In the rows, zero is written as 128.
The rows of Z fall into 3 groups, which share some directions, and each row is roughly a mix of its group's hidden directions, except some rows that fit no group.
Z (82 x 10):
[[108 166 145 155 151 142 135 105  79 128]
 [109 128 125  81 162 110 113 158 126  90]
 [134 152 128 130 121 180  92 121  93 153]
 [104 153 167 145 123 114 158 102 122  86]
 [130 100 115  83 101  89 141 115 160 120]
 [132 103  98  98 116 136 160 168 149  98]
 [110 128 170 136 188 148 127 123 114 113]
 [106 121  67 142  99 122 143 113 155 130]
 [115 122 189 127 157 123 158 104 118 113]
 [118 157 160 159 152 147 137 104  84 137]
 [158 106 130 144 118 116 142  81 153 169]
 [136 112  83 106 104  97 157 112 154 150]
 [134 126 184 156 159 162 118 115 111 133]
 [149  91  93  82 118 123 115 136 146 155]
 [108 129 185 137 160 119 155 100 113 123]
 [130 106 102 105  89 103 142 144 171 107]
 [167  93 173 127 131 146 119 100 134 153]
 [101 178 148 138 131 147 130  99  87 128]
 [ 97 172 118 167 114 160 110 126 111 113]
 [132 156 143 165 119 149  86 101 111 158]
 [128 100 107  85 117 103 159 152 155 104]
 [147  99  91 148 108 176 114 131 150 116]
 [130 109 136 175 183 130 158 127 128 122]
 [133  88 104  82 131 110 159 144 151 113]
 [143 106  88 100  88 128 114 150 161 137]
 [147  64 137 144 149 135 146 118 159 127]
 [132 162  94 113  85 150 102 154 125 111]
 [108 182 106 135 120 135 113 111  88 151]
 [126 116 168 111 164  88 154 107 117 149]
 [ 84 165 125 153 157 141 126 141 102  99]
 [ 87 187 144 144 129 115 121 129 100 125]
 [154  95  81 134 106 156 111 143 156 125]
 [123 158 153 173 158 150 110 122  95 143]
 [165 132 129 112  99 101 154 103 115 172]
 [114 154 167 146 164 141 136 101  88 125]
 [108 169 149 140 153 137 122 118  74 115]
 [149  70 139 122 150 102 144 134 161 134]
 [ 94 132 133 167 158 152 126 162 150 101]
 [136 131 139 135 134  93  87  96 128 177]
 [119 147 159 167 177 137 138 118  96 128]
 [156 105  88 108 102 120 111 165 158 128]
 [113 157 152 137 105 171 141  99 105  96]
 [129  93 150 163 137 172 140 115 147  97]
 [ 92 179 136 159 124 152 120 114 100 118]
 [156  79 102 138 116 161 123 135 161 115]
 [138  94 105  65 145 131 147 141 123 132]
 [124 116  90 101 128  90 167 130 162 142]
 [113 125 167 131 168  96 152  99 111 151]
 [124 108 158 155 128 172 138 124 147  82]
 [119 163 166 146 139 126 102  92  96 148]
 [102 165 147 137 160 140 114 133  82 103]
 [145 123 128 132 110 112 109 117 179 179]
 [162 129 151  93 130 102 146  99 100 161]
 [133  99  96 109 105 116 150 162 167 104]
 [145  79 135 120 135 100 135 158 172 119]
 [109 147 160 162 116 128 155  92 130  90]
 [114 135 168 113 155  70 145 135 124 136]
 [160  81 109 108 121 110 125 156 166 129]
 [125 146 152 156 175 148 119 115  88 148]
 [ 87 169 145 150 144  86 125 138 112 138]
 [163 122 128  89 105 100 139  95 110 159]
 [101 148 150 181 154 163 130 126 115 118]
 [131 136 185 136 165 148 109 151 110 114]
 [150  87  89 118 119 111 116 143 165 153]
 [ 95 131 133 156 149 162  95 147 131  87]
 [112 157 159 175 115  91 127 110 141 113]
 [123 159  81 116  87 102 139 116 103 137]
 [139 103 107 183 123 124 140 141 171 118]
 [108 174 139 141 141 135 125 114  70 120]
 [159 127 120 141  89 115 160 107 137 174]
 [116 123 176 116 159  78 151 131 130 129]
 [142 118 104 101 119  88 171 125 154 156]
 [141 132 190 142 158 152 110 144 112 122]
 [164  87 130 111 113 117 143 102 158 162]
 [167  90 133 120 103 124 138  98 152 164]
 [148  98  84 107 122 160 120 167 140 142]
 [128 155 154 159 145 130  94  99 100 161]
 [138  76 165 131 154 116 152 128 157 114]
 [151 135 111 104  85 101 119 176 139 128]
 [136  97 102 121 104 117 129 159 184 128]
 [143  88  91 124 127 103 137 159 170 132]
 [114 165 161 154 125 161 126  97  96 114]]

One row of each group comes first, with its name. Which group is each row after those in?
[132 125  80 112  94  98 156 108 141 151]  S
[136  98 100  93 106  91 135 147 165 127]  T
[124 176  89 109 102 115 103 144 108 147]  U

[103 154 158 121 154  76 140 124 107 148]  U
[ 89 165 165 155 129 128 130 142 124  91]  U
[121 155 155 150 130 157  95 122  80 111]  S
[159  78 123 107 123 117 132 156 168 116]  U
[166 119 159  98 134 109 147  98 110 163]  S
[114 150 158 138  96  93 117  78 137 123]  T
